One turn moves each row of this set onto another row. After a few examples, where does it send each row asked below?
k_379: [ 41  21  19   0   2   4   9  26 -20 -12 -33 -28  17 -19 -13  -6 -29 -20]
k_527: [ 16   0  27  -6  18  11 -45  11   0 -44 -30   6   9  27  -3  -3  -4  -6]
k_299: [ 30  17  22   6  21 -15 -14  12 -19 -21 -17 -20  -6 -13 -14 -23 -33 -34]
k_317: [ 12  13  21 -22  34   9   8 -10  -5  -9 -22 -29   8 -21  23 -20 -22 -22]
k_52: [ 14   6  10 -11  18   4 -54   8  21 -36 -19   1   2   6  10  14 -18  -3]
k_734: [ 34  14  18   9  23 -14 -19  16 -14 -24 -10 -16   1  -5 -13 -25 -37 -31]
k_408: [ 22  12 -23  18 -24   3 -34  14 -10   0 -21   3  -6   3  -8   7 -15 -23]
k_227: [ -3  10 -13 -11   6  14 -22 -11  13 -37  10 -14  26  22  27  -3  -1  -9]
k_171: [ 10  11 -20  17 -33  16 -21  16   5   1  -8 -17  -9   2 -15  13  -3 -15]
k_492: [  9  10  13   8  29  -6   3 -13  -6 -25 -29 -23  -4   4   8 -27 -32 -29]
k_986: [ 18  -5   7 -34  -5  35   9   1   1 -12 -11 -11  32  23  13   7  -1   8]
k_122: [ 39  18  16   1   2   4   9  18 -28 -11 -32 -31  16 -18 -11 -11 -27 -31]
k_212: [ 26   6  26  -9 -12  29 -15  39  -3 -20  10 -14  27 -15  -8  12   8  -1]
k_442: [ 13 -24   3 -19   4  33 -24  22  -9  -4  -1 -20   3 -20  -9  12  24 -13]
k_807: [-18  12  -6  -2   4  11 -37   0   2 -28   3 -14 -13   2   1 -12  27 -18]
k_132: [-21  15 -12 -19   5   2 -11 -14  -5 -23  -3  -5 -15  -4   8 -12  22 -10]
k_385: [ 23  -9  -2  17 -14   4 -17  20   6 -40 -23 -10   8  19 -22  23 -19  -3]
k_767: [ 31  18   6  10 -28   4 -20  22   0 -23  -5   0  10  29 -21   5 -23  -5]
k_413: [ 25  13   8  -8   9  11  21   4 -18  -2   2 -38  21 -21  10 -20 -22 -30]
k_245: [ 30  -2   4 -23 -13   5 -12  29  -8 -30  22 -17  15  -7 -24  17   1  -1]
k_269: [ 13  15   1 -42  -9  24  -1   7  -6 -32 -19 -24  34   1   9  18  14   4]
k_999: [-13  19  16 -13   8  12 -14  -6  24 -33  12  -5   3  15  15  -9   1   5]
k_890: [  7  17  13  10  29  -4   2  -8  -2 -33 -34 -21   4   8  10 -27 -29 -23]
k_451: [  9 -20 -16 -33  -3  21  13  -5 -15   2 -19 -10   1  -3   1   9  12  -3]
k_994: [ 14  18  19 -32  36   7   7  -7  -3 -12 -16 -25  12 -16  21 -22 -21 -14]
k_558: [ 24   8   7  -5  10  13  28   9 -15  -9   4 -37  28 -16   7 -20 -18 -22]
k_161: [  6   4  -8  -6  14   5 -52   1 -22 -26 -37   6  -3   7   6  -9  12 -26]
k_921: [ 18 -15  -3   4  -9  23 -16  30 -11   1  -5 -10   1 -35  -8  17  10 -15]
k_743: [  0   0 -18 -35 -11  21  -1 -13  -3  -2 -26 -16  -6  20  -3   6  10  -2]
k_150: [ 23  -3  -7 -14   2  17 -57   8 -14 -10 -39  -2  -2  18  -6   4   3 -23]

k_921 -> k_161
k_212 -> k_527
Now find these:
k_269 -> k_385
k_379 -> k_890
k_442 -> k_150
k_122 -> k_492

One turn moves each row of this set onto another row. After a few examples, where does it send each row asked below?
k_335: [ -2  15  -5  23  -2  -6 -42   3  -4  -1  -2   1 -14]
k_896: [ -6  14   8  19 -19  -9   9   4  30  -7  -4  14  11]
k_39: [  5   8  17   5  21 -17  -4  21  -9   9 -36  -9  -5]
k_601: [-11  22  24  -4  39  12  -7   5   7 -15 -13   3 -20]
k_708: [-18  -7  28  16   8 -26 -18  19   0   1   4  13  -8]
k_699: [  5 -27  25  -1  -1  -9  28 -17   9   7   2  -9  -2]
k_425: [  6 -12  13 -20  -8 -20  10 -21 -31 -19   8   6  -7]
k_480: [ 22   6  15   0   9  -7  34 -24   6 -10   7  -1   2]
k_715: [  0   1  12 -28 -20 -18  14 -24  -1 -18 -22 -10   3]
k_793: [ -4 -17  -6  23   9  23 -14   8 -10   4   0  -2 -28]
k_157: [ -9 -18 -21  -1  -5  -3 -33  -2 -16 -10   9  -1 -29]
k_746: [ 19  25   3  -9   9   7  23   7  26 -11 -12   2   7]
k_8: [-15 -16 -18 -23  -6 -25  -6  20  -6  11  15 -17 -17]
k_565: [-18 -18   8  -1   0 -10 -30  27 -10   1 -12   4 -23]
k_106: [-16  28 -12  18 -10  15 -16   3  15  -8  -9 -17 -16]
k_702: [  5  21  22   9   4  -6  -7 -25  21 -22 -16  -7  10]
k_66: [  0   3   4  -9  13  12  27   3  15 -20   8  29  -5]
k_706: [  0   9  -4 -16  15 -21 -12  -5 -38 -14  19 -11 -15]
k_206: [-11  -5   3 -16   2  11  20  -5 -18  -9  16 -15 -40]
k_517: [-31   8  -5 -10 -14 -25 -17   4   0  -6  21 -25 -17]
k_207: [ -8  14  12 -15  13  -7   1 -21  34  -6 -10 -30   9]
k_367: [ 14  32  11  23   8   1 -12   8  13  -1 -12   9   1]
k_888: [  0  17  14 -21   6  -1  11  -1   1 -11 -45 -14 -11]
k_571: [-13  15  19   3   9   7 -34   2   3 -22 -27  -2 -17]
k_810: [ -1  12  -2   0  18 -34 -23  14 -19   6  -2 -22   1]
k_372: [  7   1 -15 -25   9  -8  31  -4  -6   0  23 -16 -18]
k_582: [-10  -3 -26 -31  16   6   2  -9  19 -18  21  -6   0]
k_312: [ 12 -13 -12 -31  -3  -3  29  -1  22 -14   1  -5   3]
k_575: [  1 -38 -21 -24  -7  -5   5  -2  -2 -14  10   0 -18]
k_47: [ -5 -38 -16   2   4  -7 -15  -3  10   8  17  -8   6]

k_157 -> k_335
k_793 -> k_106
Now find these:
k_39 -> k_888
k_565 -> k_571
k_517 -> k_708

